In the data rows, 128 means zero.
Some points, one per row:
[168. 139. 95. 146. 113. 88. 100. 156. 99. 150. 161. 122. 135. 151. 151. 108.]
[102. 127. 189. 161. 133. 202. 201. 111. 106. 123. 164. 144. 132. 210. 172. 99.]
[92. 120. 184. 116. 141. 198. 187. 93. 53. 128. 234. 156. 172. 253. 231. 71.]
[105. 119. 122. 130. 127. 128. 127. 123. 97. 123. 161. 149. 150. 180. 167. 119.]
[111. 119. 140. 124. 137. 134. 167. 104. 171. 133. 62. 108. 93. 19. 52. 170.]
[165. 115. 82. 105. 112. 67. 87. 160. 108. 130. 183. 148. 155. 206. 182. 106.]
[105. 130. 163. 114. 126. 176. 156. 122. 153. 122. 61. 118. 122. 62. 76. 161.]
[129. 115. 109. 150. 127. 114. 118. 119. 111. 125. 159. 145. 129. 168. 153. 111.]
[50. 117. 248. 165. 163. 255. 244. 83. 147. 140. 112. 125. 122. 120. 124. 133.]
[165. 131. 71. 116. 123. 47. 77. 153. 162. 135. 81. 125. 108. 54. 68. 149.]
[155. 133. 68. 112. 108. 58. 69. 144. 99. 108. 178. 128. 153. 217. 168. 113.]
[135. 133. 102. 112. 128. 118. 114. 142. 114. 133. 166. 138. 137. 166. 152. 110.]
[153. 117. 116. 128. 111. 90. 104. 140. 126. 136. 139. 118. 134. 121. 142. 138.]
[103. 129. 178. 130. 120. 157. 177. 121. 191. 141. 25. 103. 78. 0. 46. 174.]
[168. 131. 64. 122. 110. 61. 76. 148. 89. 114. 210. 150. 139. 241. 200. 94.]
[126. 128. 104. 137. 119. 122. 127. 115. 144. 126. 92. 103. 118. 84. 99. 149.]
[94. 132. 178. 144. 142. 203. 187. 104. 143. 136. 85. 109. 122. 65. 113. 133.]
[61. 133. 226. 150. 138. 237. 237. 64. 74. 128. 196. 142. 142. 223. 193. 112.]
[133. 134. 118. 127. 132. 108. 119. 144. 113. 127. 157. 140. 144. 162. 165. 111.]
[61. 121. 250. 155. 162. 255. 227. 92. 144. 120. 116. 114. 138. 116. 119. 130.]
[191. 137. 43. 102. 111. 17. 30. 179. 122. 136. 146. 140. 158. 154. 142. 116.]
[184. 139. 49. 90. 113. 30. 64. 144. 185. 133. 68. 119. 98. 23. 59. 167.]
[158. 123. 94. 134. 110. 72. 93. 125. 85. 124. 175. 131. 138. 189. 181. 113.]
[107. 135. 168. 122. 129. 171. 148. 122. 144. 120. 95. 120. 111. 110. 120. 145.]
[98. 129. 184. 142. 128. 204. 210. 105. 128. 119. 141. 130. 131. 149. 134. 145.]
[140. 142. 109. 134. 117. 121. 143. 124. 90. 127. 181. 149. 158. 197. 186. 99.]
Then 16 other points, each followed by its number:
[141. 112. 100. 108. 121. 107. 106. 138. 136. 123. 101. 104. 118. 92. 104. 137.] 0
[130. 146. 115. 122. 127. 111. 105. 138. 131. 143. 106. 128. 117. 81. 94. 137.] 1
[184. 148. 31. 101. 114. 27. 56. 142. 173. 140. 39. 115. 117. 33. 57. 155.] 2
[79. 101. 216. 141. 166. 231. 223. 94. 131. 128. 105. 123. 129. 95. 113. 128.] 3
[70. 109. 236. 149. 180. 255. 221. 88. 149. 126. 100. 123. 114. 102. 94. 134.] 4
[147. 124. 82. 110. 117. 92. 94. 159. 97. 125. 122. 122. 124. 156. 151. 127.] 5
[132. 132. 160. 134. 117. 153. 143. 116. 154. 120. 93. 119. 109. 99. 80. 149.] 6
[43. 118. 240. 163. 168. 255. 250. 82. 147. 122. 77. 114. 115. 82. 84. 143.] 7
[88. 121. 196. 140. 137. 172. 193. 111. 65. 113. 198. 135. 133. 232. 188. 105.] 8
[183. 104. 47. 108. 100. 28. 64. 171. 182. 123. 55. 124. 113. 27. 74. 163.] 9
[126. 124. 121. 120. 131. 106. 106. 132. 100. 130. 208. 156. 149. 193. 181. 110.] 10
[103. 107. 149. 129. 130. 143. 134. 122. 184. 131. 36. 110. 92. 16. 20. 164.] 11
[124. 130. 137. 125. 130. 159. 149. 110. 132. 132. 134. 121. 129. 117. 111. 152.] 12
[183. 135. 28. 111. 110. 10. 35. 189. 155. 136. 79. 116. 118. 93. 92. 134.] 13
[76. 128. 195. 142. 158. 214. 203. 100. 103. 127. 163. 143. 133. 171. 149. 126.] 14
[51. 142. 255. 160. 166. 255. 226. 85. 137. 121. 86. 119. 116. 66. 88. 131.] 15
Which of these numbered points is nearest to each point below, ignoring the direction in which the first points spread most? Its number follows each.
[166. 126. 85. 108. 120. 83. 70. 148. 88. 129. 195. 159. 140. 214. 198. 102.] > 10
[203. 138. 27. 108. 115. 16. 37. 177. 152. 123. 91. 121. 122. 88. 96. 143.] > 13
[185. 119. 32. 93. 101. 0. 29. 165. 151. 132. 87. 116. 135. 96. 95. 144.] > 13
[155. 149. 80. 121. 121. 81. 76. 156. 160. 137. 72. 129. 96. 54. 78. 146.] > 13
[62. 131. 243. 151. 144. 255. 231. 87. 151. 111. 129. 132. 112. 121. 133. 108.] > 10
[125. 128. 155. 142. 123. 159. 164. 113. 125. 125. 126. 111. 121. 103. 91. 144.] > 12
[111. 114. 159. 135. 137. 161. 143. 110. 142. 141. 111. 132. 118. 108. 117. 143.] > 12
[158. 139. 78. 128. 119. 81. 74. 149. 101. 144. 171. 127. 150. 186. 174. 121.] > 3
[96. 110. 213. 145. 160. 221. 203. 110. 38. 133. 255. 156. 154. 255. 252. 54.] > 8
[87. 119. 190. 141. 137. 187. 199. 116. 145. 124. 117. 132. 116. 102. 115. 136.] > 7
[149. 107. 110. 121. 122. 115. 116. 129. 182. 132. 40. 104. 102. 26. 37. 196.] > 11
[104. 105. 154. 137. 156. 148. 145. 113. 132. 125. 115. 118. 114. 110. 108. 139.] > 7
[133. 140. 104. 127. 117. 98. 98. 143. 99. 124. 219. 148. 137. 198. 200. 104.] > 10
[153. 128. 102. 132. 124. 83. 94. 125. 159. 137. 67. 116. 115. 58. 78. 149.] > 13
[156. 141. 94. 123. 120. 78. 90. 147. 147. 121. 94. 125. 125. 73. 99. 143.] > 1
[158. 138. 110. 129. 108. 88. 119. 144. 138. 122. 105. 108. 125. 93. 108. 128.] > 6
[109. 133. 154. 103. 117. 160. 162. 108. 144. 137. 81. 124. 117. 82. 107. 163.] > 0
[104. 134. 149. 130. 129. 133. 129. 122. 162. 126. 67. 121. 107. 53. 73. 157.] > 1
[140. 133. 123. 148. 119. 122. 101. 130. 155. 141. 91. 124. 123. 97. 81. 154.] > 6
[137. 142. 99. 124. 136. 100. 108. 133. 127. 128. 138. 156. 145. 136. 132. 142.] > 12
[114. 127. 158. 137. 129. 179. 175. 109. 125. 128. 150. 126. 128. 139. 146. 111.] > 3
[143. 126. 82. 123. 120. 93. 104. 140. 106. 138. 120. 136. 136. 122. 120. 136.] > 12
[206. 136. 24. 100. 98. 1. 26. 171. 154. 124. 88. 120. 117. 85. 103. 152.] > 13
[131. 127. 98. 121. 116. 119. 125. 135. 195. 133. 39. 106. 101. 14. 39. 175.] > 9
[140. 136. 98. 121. 126. 121. 130. 124. 77. 123. 186. 151. 158. 220. 186. 81.] > 14
[130. 128. 116. 116. 124. 116. 104. 124. 170. 119. 96. 137. 118. 94. 87. 143.] > 6
[119. 137. 125. 125. 118. 137. 146. 122. 169. 140. 69. 106. 115. 42. 74. 157.] > 13
[105. 114. 142. 130. 124. 161. 176. 119. 114. 128. 134. 128. 130. 149. 129. 128.] > 3
[172. 144. 68. 116. 108. 64. 80. 150. 70. 113. 217. 145. 154. 234. 208. 95.] > 14
[185. 139. 53. 101. 116. 19. 58. 153. 182. 145. 60. 125. 106. 41. 44. 157.] > 2
[103. 142. 194. 141. 158. 193. 165. 96. 122. 114. 123. 129. 115. 129. 141. 142.] > 4
[105. 124. 174. 133. 120. 194. 170. 110. 190. 134. 13. 97. 91. 1. 11. 163.] > 11
[111. 124. 139. 136. 118. 155. 163. 102. 148. 128. 67. 120. 119. 59. 93. 135.] > 0
[134. 139. 88. 103. 120. 88. 85. 141. 198. 132. 22. 93. 92. 0. 18. 182.] > 2
[219. 142. 10. 99. 86. 0. 0. 200. 109. 131. 130. 122. 115. 134. 152. 124.] > 0
[99. 130. 149. 138. 145. 176. 144. 106. 142. 119. 108. 122. 115. 97. 125. 147.] > 12
[85. 119. 205. 137. 137. 195. 183. 108. 27. 129. 255. 172. 176. 255. 255. 70.] > 8
[90. 127. 168. 143. 135. 189. 165. 108. 153. 150. 76. 116. 107. 56. 96. 146.] > 1
[150. 143. 108. 129. 131. 76. 114. 148. 198. 140. 3. 112. 84. 0. 29. 159.] > 2
[151. 121. 81. 116. 118. 61. 71. 130. 88. 141. 205. 161. 152. 224. 212. 79.] > 10
[106. 137. 166. 145. 155. 166. 150. 114. 145. 135. 111. 129. 111. 101. 104. 137.] > 15
[113. 127. 148. 132. 130. 153. 136. 138. 202. 143. 41. 98. 94. 10. 9. 166.] > 11
[160. 132. 116. 115. 133. 95. 99. 138. 146. 141. 97. 112. 125. 81. 96. 145.] > 1
[127. 109. 140. 134. 133. 149. 150. 130. 126. 134. 109. 107. 122. 84. 99. 144.] > 0
